Questions about the grid below. Indices start at 0.
1) What is the entry just right of 18?
2) What is the top-left entry?
3) What is the smallest entry?
4) What is the entry at row 1, column 2?
5) What is the entry in row 0 and column 2?
6) What is the entry just right of the largest entry?
[[-69 -77   8 -10]
 [ 12  40 -56   5]
 [-83  18  62  26]]
1) 62
2) -69
3) -83
4) -56
5) 8
6) 26

B =
[[4 2 2 2 4 1 3 3 2 2 3]
 [3 6 7 6 4 6 5 6 7 6 6]
 [3 4 3 3 3 3 3 3 3 3 3]
 [4 5 5 6 4 6 5 5 5 5 4]
 [3 7 7 7 4 7 5 6 7 7 6]]
Counting starts at 0.
Find the top-left entry.
Answer: 4
The entry at row 0, column 1 is 2
Find the centre entry.
Answer: 3
Find the entry directly below the smallest entry.
Answer: 6
The entry in row 0 and column 2 is 2
Find the entry in row 2 and column 0.
Answer: 3
The bottom-left entry: 3
The minimum: 1
Find the entry in the bottom-right corner.
Answer: 6
The entry just left of the smallest entry: 4
The entry in the top-right corner is 3
Find the bottom entry of the column that holds the smallest entry.
Answer: 7
Find the entry in row 2 and column 2.
Answer: 3
Find the entry in row 1 and column 0.
Answer: 3
The entry at row 2, column 1: 4

W =
[[48 45 43 34 42 60 54]
 [31 50 22 46 53 36 40]
 [45 32 35 21 67 47 18]
 [42 30 40  7 82 58 10]
 [26 51 28 49 43 29 42]
 [23 43 28 28 68 45 19]]
Indices start at 0.
The entry just left of 67: 21
The entry in row 0 and column 2 is 43
Find the entry at row 1, column 2.
Answer: 22
The entry at row 1, column 0 -> 31
The entry at row 0, column 0: 48
Find the entry just left of the largest entry.
Answer: 7
The entry directly below the largest entry -> 43
The entry in the bottom-right corner is 19
Find the entry in row 2 and column 0.
Answer: 45
Find the entry directly above the largest entry.
Answer: 67
Find the entry directly below the smallest entry.
Answer: 49
Find the entry in row 0 and column 1.
Answer: 45
The entry at row 2, column 2 -> 35
The top-right entry is 54
The bottom-left entry is 23

6,3,7,4,5,3,7
6,4,6,4,5,3,7
5,5,5,6,5,5,5
4,6,7,7,1,4,2
5,5,5,6,5,5,4
5,5,6,5,5,5,6
6,4,6,4,5,4,7
5,5,5,6,5,5,5
5,5,6,5,5,5,6
4,6,7,7,0,4,2
5,5,5,6,5,5,5
5,5,5,6,5,5,5
5,5,5,5,5,5,6
Rows and columns are numbered from 0.
The entry in row 0 and column 2 is 7
The entry in the bottom-left corner is 5
The entry just left of the smallest entry is 7
What is the bottom-right entry?
A: 6
What is the minimum?
A: 0
What is the entry at row 2, column 0?
A: 5
What is the entry at row 0, column 1?
A: 3
The entry in row 2 and column 2 is 5
The entry at row 0, column 0: 6
The entry in row 1 and column 0: 6
What is the entry directly below the centre entry?
A: 6
What is the entry in the top-right corner?
A: 7
What is the entry in row 2 and column 1?
A: 5
What is the bottom entry of the column that holds the smallest entry?
A: 5
What is the entry directly below the smallest entry?
A: 5

[[ 33 -33  68  -8]
 [ -4   9 -28 -13]
 [ -5 -20  17   1]
 [ -8  22 -41 -22]
 [  8  23 -40 -16]
 [ 10  15 -26 -12]
 [ 17 -11  23 -11]
 [ -7 -12   8  -9]
 [ 30 -48  87 -10]
 [ 24 -22  38 -11]
 [ 12   0  -6 -14]
 [ 15   2   5 -10]
 [ 15   4   1 -13]
 [  9  15 -30 -12]]
Read off the last entry, reading row by row.
-12
The fourth entry, reading row by row: -8
The minimum is -48
Read off the entry just right of -48.
87
Read off the entry just right of -7.
-12
The second entry, reading row by row: -33
Read off the 3rd entry on the main diagonal.
17
Read off the 4th-last entry, reading row by row.
9
The first entry of the smallest entry's row: 30
The smallest entry in the last row: -30
Read off the entry directly below -40.
-26
Read off the 1st entry on the main diagonal.
33
The second entry on the main diagonal -> 9
Read off the entry directly below the smallest entry.
-22
Read off the entry just right of 4.
1
Read off the top entry of the column that holds the largest entry.
68
The entry directly above 87 -> 8
Read off the bottom entry of the column that holds the smallest entry.
15
Read off the largest entry in the last column.
1
The 3rd entry on the diagonal from the top-right corner is -20
Read off the last entry in the row that holds the largest entry.
-10
Read off the smallest entry in the last column.
-22
Read off the entry directly above 10.
8
Read off the entry just left of -20.
-5
The 2nd entry on the diagonal from the top-right corner -> -28
Read off the fifth entry from the end, reading row by row.
-13
Read off the entry directly below -41.
-40
The entry directly above -6 -> 38
Read off the second smallest entry.
-41
Read off the entry just right of -40.
-16
